(in the rows, 128 means zero)
Families of rows that turns and mirrors carry onto each other, the same ones carrying the whole set onto itself: the rest of each named row's family, in list order
4 families of 8 rows
j452: [162 155 160 106 112  84 130 135 136 123 124  91 136 119]
j857: [171 121 161 106 126 159 136 131 160 124 108 117 157 175]
j692: [127 170 144 102 102  94 111 154 137 152 140 104 147 108]
j397: [165 159 117  98 153 125 116 115 160  88 116 124 134 129]
j447: [133 140 116 105 169 170 141 145 134 120 111 141 135 140]
j977: [128 139 159 114 126 121 156 168 106 156 121 108 137 126]
j208: [ 96 146 130 125  98 136 139 159 119 148 127 147 141 114]
j830: [131 124 160 114 133 153 160 166 116 157 113 119 145 148]
j969: [180 148 160 104 112  99 121 121 158 110 120  95 146 139]
j7: [102 133 131 124 103 167 139 155 131 146 123 156 150 137]
j191: [111 161 143 106 110 118 125 172 125 169 139 115 147 115]
j6: [120 127 132 121 101 179 131 140 152 132 117 158 158 156]
j72: [148 141 116 103 165 170 131 129 153 105 109 140 140 148]
j950: [108 144 144 107 117 152 131 175 128 174 132 128 155 137]
j525: [108 160 130 121  89 107 125 147 126 134 133 135 138 100]
j479: [163 148 117 100 160 151 121 118 162  92 111 133 139 143]
j952: [136 166 113 104 156 108 128 139 129 110 122 121 123 102]
j227: [153 166 115 100 153 108 118 125 145  95 121 118 126 111]
j469: [124 160 114 106 162 127 140 152 118 122 120 128 122 106]
j361: [142 132 134 117  95 168 115 120 171 113 117 152 160 159]
j477: [147 134 147 100 115 176 114 145 170 146 122 132 169 171]
j98: [123 148 115 107 168 153 146 153 121 126 115 137 128 124]
j341: [166 158 145  96  99 118  92 124 181 123 132 109 162 145]
j770: [184 132 160 103 117 131 125 118 167 109 113 105 154 163]
j985: [148 117 159 111 132 170 153 151 138 144 110 123 154 169]
j126: [148 158 133 115  82 107 102 112 166 101 128 132 147 124]
j522: [153 143 133 115  87 137 104 108 177 100 121 140 158 148]
j532: [140 151 158 111 118  92 144 155 116 143 124  96 134 114]
j788: [163 143 147  97 106 152  99 127 186 129 127 121 169 166]
j514: [123 135 145 106 120 177 127 163 147 166 126 135 163 160]
j799: [151 170 144  97  95  93  96 135 162 131 139 103 152 120]
j737: [127 164 132 118  83  94 112 128 145 116 133 128 140 105]

Same family as j522: j208, j7, j6, j525, j361, j126, j737
Same family as j447: j397, j72, j479, j952, j227, j469, j98

Families of rows that turns and mirrors carry onto each other, the same ones carrying the whole set onto itself: the rest of each named row's family, in list order
4 families of 8 rows
j633: [114 146 125 107 116 130  94 121 118 147 136  80  99 114]
j595: [114 116  92 145 123 126  77 105 132 115 149 141 126 111]
j745: [112 127  88 132  96 110  97 110 118 137 127 136 140 126]
j748: [118 114 140 101 120  99 140 140 126 125 115 139  92 149]
j670: [132 166 140 109 122 153 121 151 126 136 149 125 158 123]
j531: [156 156 143 123 152 112  85 131 156 108 140 137 151  83]
j963: [140 103 114 141 138  66 104 122 139 117 138 122  88 116]
j503: [130 103 124 157 141  68  98 123 146 118 140 118  99 108]
j773: [117 126  89 134  98 118  90 114 122 122 143 151 139 116]
j248: [137 150 150 100 104 148 135 144 121 133 136 141 146 127]
j289: [167 139 167 127 161 107 128 152 161 128 156 124 110 119]
j581: [152 153 177 115 132 105 139 154 145 137 113 114 114 123]
j87: [106 130  86 123  99 111  97 121 105 124 131 123 135 120]
j177: [157 139 173 122 164 116 123 156 154 119 143 116 105 108]
j272: [136 132 120 149 157  92  97 130 163 114 121  93  90 120]
j752: [151 146 121 149 141 106  86 116 140 125 160 103 153  85]
j168: [134 151 137 105 127 137  73 122 121 151 131  88 119 119]
j274: [154 148 175 121 155 106 129 151 149 125 134  99 101 122]
j576: [132 117 132 153 130  94 143 138 155 102 130 167 123 115]
j864: [122 124 132 100 118 113 139 157 126 128 126 144  93 154]
j945: [133 123 113 156 149  76  84 120 150 115 141 111  95 110]
j695: [104 149 127 113 129 119 101 134 127 140 130  74  97 105]
j74: [138 163 137  96 120 159 122 144 126 136 131 133 146 127]
j890: [116 137 136 106 128 118 103 143 132 136 145  70  94 106]
j693: [150 152 121 153 140 127  81 126 146 129 155 113 152  86]
j46: [163 117 134 140 131 107 119 133 144 115 141 178 149 131]
j352: [157 132 116 144 132 100 121 131 133 116 142 177 152 134]
j587: [110 111 127 136 105 120 131 128 121 144 122 117  91 150]
j131: [111 110 129 121 113 100 139 134 134 126 127 135  87 155]
j907: [130 136 149 109 100 140 120 131 113 138 141 161 151 113]
j722: [155 127 139 148 136  95 126 143 153 100 140 171 142 124]
j434: [159 164 134 134 141 125  80 129 138 120 150 115 154  84]

Same family as j963: j670, j289, j87, j752, j864, j890, j352
Same family as j74: j745, j748, j503, j177, j695, j693, j46
Same family as j587: j595, j531, j581, j272, j168, j576, j907

